In the rows, zero is written as 128.
One turn moves every row onto another: examples first, then more rows asked:
z_605: [113 154 118 166 125 134  99 119 138  77 154  86 144 117  92 127 156 133
 122 111 123 122 161 138 111]
z_633: [ 61 131 107 104 145 145 108 155 137 122 137  87 151  97 131 112 127  95
 121 137 106  91 147 128 123]
z_273: [113 154 120 137 138 144 127 145 145 127 165 134 159 131 188 118  99 122
 128 116 104  84 109 119 153]
z_39: [126 159 152 160 106 157  82 167 134 110 157  91 144 140 113 111 139 121
 141 127 113 115 180 101 110]
z_931: [130 172 127 129 166 141 143 166 153 137 140 125 164 134 120 110 102 120
  92  84 149 135 145 116 156]
z_227: [108 123 122 152 123 129 156 164  85 142 144 108 192 136 120 111 117 118
 115 107 123 125 144 130  88]
z_820: [107 138 117 154 134 153 129 109 148 121 159 119 153 119 160 108 100 100
  99 103 127  79 110 157 140]
z_847: [116 169 136 155 130 104 124 156 107 150 146 116 173 129 128 122 161  98
 131 122 119 154 137 129 111]
z_471: [130 129 148 164 127 166 123 158 139  91 135 109 164 124 163 135 124 140
 123  96  93 117 166 105  81]
z_15: [ 51 154 141 136  98 152 116 138 151 106 141 122 151 157 144 123 111  74
 156  99 127 119 134 143 121]
z_572: [109 150 159 170 121 116 132 131 158 129 136 125 185 148 141 147 157 145
 138 113 117 127 130 113 108]
z_757: [ 74 127 143 139 127 129 125 141 146  98 142 126 143 111 132 120 103  86
 143 122 117 120  92 169 109]
z_683: [140 128 113 159 144 139 141 144  97  87 127 134 152 125 108 129 154 103
 138 124 143 134 148 114 102]
z_906: [132 167 122 108 157 167 141 148 136 130 173 133 123 135 107 130 127 119
 155  94  94 122 174 135 137]
z_435: [122 162 138 113 136 171 137 118 130 122 143 127 128 155  80 121  99 136
 112  83 130 126 148 139 143]
z_374: [109 162 140 125 157 192 160 163 149 135 171 123 135 104 115 139 148 130
 117 120 120 115 135 128 122]
z_796: [125 134 142 184 134 149 121 143 118 124 141 107 161 114  79  97 124 124
 128 147 116 142 142 105 110]
z_969: [ 55 144 135 116 139 149 150 171 118 118 145 137 121 116 110  69 124 118
 127 120 117 109 147 125 135]
z_16: [117 141  95 141 119 132 103 150 101 110 152 113 157 122 149 138 146 138
 126  72 132 140 163 138  96]
z_748: [102 123 132 139 148 122 137 123 134  99 155 112 176 179 136 138 130 134
 114  80 115 141 144 108  87]
z_92: [ 96 146 133 152 143 153 118 125 134 120 129 153  98 113 127 103 112  94
 117 100 137  89 177 146 123]
z_768: [100 150 123 135 131 185 160 170 179 142 175 121 172 140 116 104 134 126
 115  97 141 121 150 114 148]
z_462: [120 111 118 155 118 172 128 136 125  83 139  90 180 109 109  88 133 130
 118  88 134 128 143 134  99]
z_834: [ 61 165 119 147 129 154 110 123 120 120 100 136 148 121 128 141  90  99
 146 109 132 117 151 122 131]
z_697: [109 124 140 129 136 117  92 168 154 115 141 150 150 126 150 110  79 101
 154 128 102 119 130 136 125]
z_347: [107 161 134 154 103 117 106 137 128 136 138  95 199 118 123 113 133 155
 131  84 128 111 150 149 116]
z_987: [ 69 127 117 120 156 148 107 121 155 115 121 112 150 117 128 129 106 121
 175 112 104  89 153 107 131]
z_357: [151 149 116 136 158 116 153 157 178 112 148 127 132 131 130 132 130 123
 134  80 123 116 139 135 155]
z_898: [ 87 162  96 122 137 136 127 148 121 115 159 149 148 130 156 110 122 137
 128 118 129 115 103 112 168]
z_977: [ 61 157 127 120 148 139 153 156 136 102 155 149 139 153 135  94 123 121
 124 126 106 125 128  91 153]
z_860: [116 172 152 163 139 117 116 128 144  97 141  86 178 139 126 125 114 125
 113  98  82 113 177 127 103]
z_689: [ 77 126 156 130 146 157 130 145 152 111 138 149  99 124 117  87 124 122
 149 105 122  83 164 120 120]
z_25: [136 142 146 128 137 153 113 157 118  79 140  98 168 164 127  93 130  85
 126  94 119 132 174  99 101]
z_101: [138 157 145 125 109 148 149 178 152 122 146 101 118 121 131 135 135 125
 113  90 129  93 124 158 136]
z_871: [118 133 159 136 142 122 107 138 141 128 166  98 171 162  99  90 152 117
 154 113 119 147 127 101 113]
z_991: [128 109 153 131 122 145 127 167 121 119 149 114 168 159 130 125 151 134
 164 109 136  99 135  97  91]
z_583: [125 149 142 149  93 170 171 151 156 124 142 119 137 160 108 119 103 117
 109  99 109 104 155 147 142]
z_761: [102 146 138 141 129 154 108 110 159 117 155 125 127 149 157 101 106  79
 110  84 135  79 158 145 132]
z_340: [ 67 119 116 133 129 141 112 151 174 102 139 123 155 143 137 120 125  88
  97 154 113 115 153 106 133]
z_416: [ 90 119 108 126 123 129  74 155 149 114 131 150 151 128 128 112 103 116
 114 138 154 127 132 125 143]

z_748 moves to z_683
z_340 moves to z_834
Now find these:
z_847 moves to z_39
z_583 moves to z_931
z_92 moves to z_273

One turn moves every row onto another: examples first, then more rows asked:
z_815: [172 143  56 146 173 117 128 150 118 117  91 152 104 165 150 116]
z_535: [170 151 104 124 138  96 136 144 110 125  85 147  91 164 167 142]
z_859: [144 137  82 134 139  89  64 142  96 124 137 132 155 117 156 128]
z_212: [163 160  45 133 141  89  82 141  99 129 110 146 134 106 150 133]
z_385: [148 125  69 151 152  94 143 138 133 130 111 148 120 172 145  92]
z_372: [126 147  94 146 113 111 119 146 103 172 117 119 111 126 149  94]
z_725: [137 130  43 125 119  78  91 135 120 111 130 140 151 123 158 109]
z_950: [130 135 103 155 125  94 148 116 109  86 110 156 128 122 145 144]
z_921: [154 153  67 132 144 158  76 147 121  86 115 125 118 142 176  98]
z_194: [137 136  81 120 151 154 102 123  75 123 133 135 104 142 161  67]
z_879: [156 151  96  92 130 145 106 123  87  94 108 140  87 146 186 101]
z_624: [139 144  79 146 132 113 141 122  98  69 100 161 113 123 156 153]
z_550: [131 143  35 127 123 102  77 130  75 122 133 144 128 121 171 122]
z_617: [135 140 117 123 125 124 128 130  78  86 110 142 116  92 148 138]
z_137: [122 141 101 129 118 129 128 104  87  72 123 149 122 101 153 115]
z_349: [144 167  71 178 139 125 101 105 131 131 124 141 127 148 158  87]
z_701: [145 132  70 131 125 119 111 191 114 125  97 119 104 152 170 133]
z_283: [148 147 144 112 124 112 117 111 101 135 121 133 111 138 161  90]
z_545: [146 125 117 115 157 139  99 156  81 135 125 121 113 135 148  87]
z_639: [154 148  89 137 133 102 130  95 134  96 112 158 111 178 176 101]

z_535 moves to z_283
z_624 moves to z_617
z_815 moves to z_545
Now find these:
z_725 moves to z_550
z_921 moves to z_701

